Some points:
[ 14  24 -17 -34  -3  25 -91   1  13 -20 -41  28  -5  16  13  36  -8  37
  46 -28  21  -5   8  48  33 -32  -7 -26   9   1  47   1  27  17  16   4
  13  19]
[ 18 -18  30   0   1 -21  -9  58   2   2  83 -22  -1  -3  42  47 -11  -8
  36   2  34  39 -24 -30 -13  -4  32  -7  25  11  11 -77   7 -19  -9 -47
  -2   0]
[ 71  63 -12  17  32  85  21 -85 -13   3 -41   1  34  62  22  -7  46 -29
 -37 -14 -60 -38  27  24   6  12 -26 -20 -41 -17  15  57 -43  -2 -13  27
  10 -12]
[-17  23  -6 -27  10 -38  14 -62  -1  36 -91 -32 -12  32  10 -79  34  -9
 -28  20  17  31   7  17 -28  43  -6  46 -34  17  13  18  22  51  13  42
  -8 -33]
[-63 -10 -16   3 -12 -12  10  20   1  14   0  13   2 -23 -58  -2 -16  32
   0  43   4  15  -9 -43 -36  23 -43   7 -18  -1 -11   2   2   1   5 -27
  29   7]
[  6 -21  34 -10  -8  34  -4  18 -12 -12  -4  24  17 -18  15  28   5  11
  22 -22 -34   3  14 -28  28   3  -5 -23  19 -16 -26  -3  14 -19  -9  10
  13  19]
[ -5  -7  27  56   3  32  34 -17   1  11  -4 -16  35  14 -22 -10  63 -45
 -35  -5 -13  14   5 -26 -17 -41  -6 -36  12  -4  -7  43  10   2 -22 -13
  16   1]
[-33  16  20   3  10  17  14  28 -14  72  18 -31   5  -4 -29 -23  27 -24
 -43   2  10 -12 -37 -12 -22   7 -10  43 -26 -23 -45  24   5   9 -19 -21
 -10 -32]
[ 23  52 -23  -2 -22  -2   9 -26  15  15 -12   1   0   4 -18 -46  17 -11
 -25   3 -21  28 -23 -14  25  17 -33  18 -26  29 -29  -4  -1 -18  33  27
 -19 -25]
[-33 -14 -17 -24   3  10  34 -10   9  12  11 -24  34 -42 -30  20  58 -38
 -16 -12 -17   9  30  -8 -13  15  -8 -15 -14 -15 -32  27 -32  11 -19  16
   5  -1]
[ 14 -33 -32  21 -35  -6 -24  10 -16 -29  -8   2 -60 -50 -11  42 -25  23
   0  39   9  18  18  10  32  53   4   4  13   4   0 -27  18  -6  19  17
  -2   2]
[ 34  -6   0  12 -12  17  -7 -19 -19 -16  12  14   4  29  14  44 -23  55
  16 -44  13 -10  -8  19  -8  20  13 -58  45   2 -19  10 -30 -16  -8   1
 -15   5]
[ 59  31  10 -36   6 -35  24 -13  44  25 -33 -22  -1  19  18 -33 -17  -2
 -48  36  10 -21 -15  -6  19  17  -6  31  -6  31  13  -7   3   1   1 -19
 -36 -12]
[-17  23  33  18   9 -25  26  17  20   7   6 -22  -4  13 -13 -22   9 -21
   7   3 -11 -41 -14  26 -18 -25   7 -15 -10  18 -33  11 -33  10 -25 -11
  29  -6]
[  3 -29  -1   7 -23 -33 -21  24  -4  -7  26   1 -15  -7  18   9 -45  12
  -3 -18  24  -7  -8   2   5 -17  -5   0 -42   3  19 -42   5  -8 -39  -2
   9  -1]
[-55  -5  30 -10  -3  35 -18 -26 -20 -43  15 -10  -7 -13  -6   4 -21  27
   3 -17  24   9  15  37  26 -14  14  16  17  -2  27  47  11   5 -10  14
  39  24]
[ 60  -2  38  13   5 -26   6  22  28   7  33  -5  15   7  21  36 -17 -52
   1 -13  35   6 -12   1  15  -7  -5 -18   5  -8  30  -2 -31   7  25   1
 -27 -21]
[ 14  31 -14 -11  47  38 -26 -45  24 -11 -18  10 -22  35 -22 -15   9  -5
  15 -40   5 -30  -1  28  -8 -20  16  20   7 -20   9  39   0  48 -31  19
  61  28]
[-33  15 -27   3 -40 -13 -11 -27 -16  27 -47  14  -2  -9  -6 -55  -8  16
 -66  10 -47  20   2  17 -14  36 -39   7  -5   6  21  21  27  33  19   2
 -17  -1]
[ 28 -27 -10  12 -39  34  17 -42   8  29  -5   0  -7  34 -23  46  -2 -17
  -8  13 -51 -14  38   7  -2  -5   4 -11  -2  13 -13  16  15 -13  17  33
  -7   5]
[ -9  -6  -6   0  21 -28  41  44  15  33  30 -16  26 -40   8   4 -30  -3
  38  11  22   2 -46 -38   1  -7  25   1 -14 -16  -8 -48  15   6 -22 -31
 -38 -19]
[-32 -48   5   8 -18  49  17   2   1 -12  -1  -8   1   9   5  13  53 -25
 -13 -14 -27 -12 -14 -29  -8 -32  32 -22  -8   4   4  35 -16   4   7 -16
   6  40]
[ 91  35   3  13 -15 -46   7 -12  13  14  10  -1  42  20   9 -12 -18   4
   4  35  29  22  16  14  26   8  46 -30  11 -20 -17 -19 -31 -16  20   3
 -44  -1]
[-67  -3 -13  -7  40   4  -5  13 -17   6  -2  14  14  -2 -14 -17  -9 -23
 -25  14 -22 -10 -16 -30 -28   6   3  21 -10   4 -37  -6   7   8  20   8
  14  51]
[ 32   1 -10  15  13  21 -57 -13   3 -85  -9  16 -34  23  36  46 -44  31
  42 -13 -14  19  26  27  13 -41  -6 -18  38 -24 -11 -45 -15 -22  -8  -9
 -18 -21]
[ 11  28  -3 -14  40 -64  30  28  32   6 -32   7 -43 -11  67 -13 -26   6
  34   0  76   1  17  22  10 -29  11  54  19  59  63 -54 -25 -48  13  32
 -54 -26]
[-18 -31  11 -15  14  19 -32   8 -25 -20   3  -6  15 -12 -30 -22   4   9
  15 -45 -23 -29  25   8  -9 -26  24   3   3  -8  44  14 -12  14  15 -15
  54  21]
[-28 -11  23   8  18 -12  14  38  24  20  55  35   2 -16  -6 -40  11 -14
 -11  20   5  13 -20   3   1  16   8   0 -12 -11 -11 -16   0   5  -5  -6
  -2 -33]
[-16 -54 -33  11 -26 -20 -25  29 -33 -47  26   5 -24 -37  33  31  -8  30
  47   6   6 -20  23 -12  21  15  -1 -30  46   6 -12 -17  52 -43  30 -25
  26  25]
[-52 -17 -24 -30 -19 -36  14  37 -65 -36  20  27  -9 -29 -45 -11  -6  32
  28  28  -2   0 -26 -35 -36   9 -33  60  -2 -22  -4   3  30  -2 -13 -12
 -23   0]
There is one direction along which these points spread out most. Take the direction at right angles to it along which they spread out most. Go by this last direction. How far along it is each point below, from 0 to 99? 50 is the average, and the first point above lies past it. One standard deviation of the points above along it is 16.
[-33  16  20   3  10  17  14  28 -14  72  18 -31   5  -4 -29 -23  27 -24
 -43   2  10 -12 -37 -12 -22   7 -10  43 -26 -23 -45  24   5   9 -19 -21
 -10 -32] 25
[-32 -48   5   8 -18  49  17   2   1 -12  -1  -8   1   9   5  13  53 -25
 -13 -14 -27 -12 -14 -29  -8 -32  32 -22  -8   4   4  35 -16   4   7 -16
   6  40] 56
[ 32   1 -10  15  13  21 -57 -13   3 -85  -9  16 -34  23  36  46 -44  31
  42 -13 -14  19  26  27  13 -41  -6 -18  38 -24 -11 -45 -15 -22  -8  -9
 -18 -21] 79
[-33 -14 -17 -24   3  10  34 -10   9  12  11 -24  34 -42 -30  20  58 -38
 -16 -12 -17   9  30  -8 -13  15  -8 -15 -14 -15 -32  27 -32  11 -19  16
   5  -1] 44
[-17  23  33  18   9 -25  26  17  20   7   6 -22  -4  13 -13 -22   9 -21
   7   3 -11 -41 -14  26 -18 -25   7 -15 -10  18 -33  11 -33  10 -25 -11
  29  -6] 45
[-18 -31  11 -15  14  19 -32   8 -25 -20   3  -6  15 -12 -30 -22   4   9
  15 -45 -23 -29  25   8  -9 -26  24   3   3  -8  44  14 -12  14  15 -15
  54  21] 61
[ 59  31  10 -36   6 -35  24 -13  44  25 -33 -22  -1  19  18 -33 -17  -2
 -48  36  10 -21 -15  -6  19  17  -6  31  -6  31  13  -7   3   1   1 -19
 -36 -12] 40
[  6 -21  34 -10  -8  34  -4  18 -12 -12  -4  24  17 -18  15  28   5  11
  22 -22 -34   3  14 -28  28   3  -5 -23  19 -16 -26  -3  14 -19  -9  10
  13  19] 60
